z276: [159 161 155 165  90 114 119  98 127 153 134 118 107 114 107 115  84 116
 141 121]
z292: [171 123 124 144  98  97 117 116 154  77 107 114 134 118 128 101 167  77
 144  98]
z610: [ 96 143  71  87 177 130  89  92 172 112  83 146 175 155 139 115 161  84
 193 126]
shift -1: [107 114 134 118]  [106 113 133 117]
rev: [118 134 114 107]  z292
shift -1: [155 139 115 161]  [154 138 114 160]

z590: [118 135 145 130 133 180 133 138 155 122 166  84 116 137 156 140 116 128
 123 102 138 147 111 155  78 138 134 165 134 139 137  70 130 144 108 146
 141]
z889: [147 148 155 171 153 116 146 126 114 136 144 159 173 121 103 132  93 127
 125  85 117  92 136 121 150 118 118 117 112 150 100 158 109 109 141 136
  73]
z755: [152 119 114 105 101 122 140 110 130 130 115 153  81 151 142 103 109 108
 115 199 140 162 140 105 136 145 137 120 102 111 148 165 115 154 129 105
 119]
z90: [124 147 135 161 149 128 127 114 107 141 115 176 162 108 127 144  84 131
 140  79 117 102 140 133 148 118 102 121 151 130  96 121 158 106 115 136
  90]
z318: [150 102 161 101 109 140 105 109  89 138  89 181 134  83 145 141 126 137
 161 107 111 133 131 148 155 105  85 106 137 119 130 145  92 112 111 126
 135]
z292: [105  82 118  88 134 125 118 148 160  88  79 115 116 153 107 166 157 137
 119 125 150 121 137 116 106 158 147 137 151 121  96 130 158 128 115 128
 169]
z186: [141 146 149 168 152 122 141 123 114 136 134 166 170 118 111 137  87 128
 127  80 117  94 138 123 147 118 113 119 117 150 102 159 101 109 132 136
  77]
rev: [158 130  96 121 151]  z292
shift -1: [149]  [148]
shift -1: [128 123]  [127 122]
shift +1: [140 110]  [141 111]
rev: [109 101 159 102 150]  z186

z590: [147 119 114 141 112 122 116 128 169 136 157 128 118 132 127 116 110 156
 116 117 121 116 122 153 111 129 131 156 115 136 143 102 130 126 108 143
 148 126 117 130 135 115 127 128 118 129 143 141 104 111  88 147 110]
z610: [151 137 126 113 128 132 155 155 134 143 137 115 134 124 119 102 149 114
 132 121 122 112 109 133 101 124 130 127 107 134 139 152 133 121 101 124
 114 139 139 148  99 135 161 131  95 109 138 105 149 136 129 121 128]
z276: [125 122 138 114 188 127 124 134  81 140 107 150 121 138 108 121 160 122
 119 130 125 129 136 119 112 124 144 126 117 125 117 144 111 138 149 102
  97 152 138 127 138 138 125 112 127 124 158 125 169 130 140 102 129]
z755: [127 143 122 135 122 111 141 145 141 146 115 123 130 123 155 108 119 118
 137 156 136 136 111 127 119  90 121 126 118 153 117 109 137 125 112 121
 130 110 137 153 124 132 136 124 104 114 116 137 142 151 134 177 118]
z141: [151 137 126 113 128 132 155 155 134 143 137 115 134 124 119 102 149 114
 132 121 122 112 109 133 101 124 130 127 107 134 139 152 133 121 101 124
 114 139 139 148 152 152 123 140 134 136 159 125 160 131 134 143 113]
[147 119 115 142 112 120 116 128 169 136 156 128 119 134 127 114 107 157
 116 117 122 116 123 155 110 130 131 157 117 137 140 103 130 126 110 144
 148 126 118 129 134 116 127 129 119 129 141 142 105 110  89 147 110]  z590
shift -1: [119]  [118]

z889: [151 136  97 133 125  68  94 160  84 123 115 203 120 106 129 120 104 109]
z590: [162 145 105 134 123  73  95 165  87 133 125 194 115 103 122 135 110 154]
z755: [111 102 123 122 103 128 157  68 156 142 147 111 133 128 123 159 134 114]
z610: [151 136  97 133 125  68  94 160  84 123 115 203 120 106 129 120 104 146]
rev: [194 125 133  87 165  95  73]  z590
shift -1: [147]  [146]
[151 136  96 132 124  68  93 160  84 123 116 204 120 106 128 120 103 146]  z610
shift +1: [94]  [95]
shift +1: [106 129 120 104]  [107 130 121 105]
rev: [114 134 159 123 128 133 111]  z755

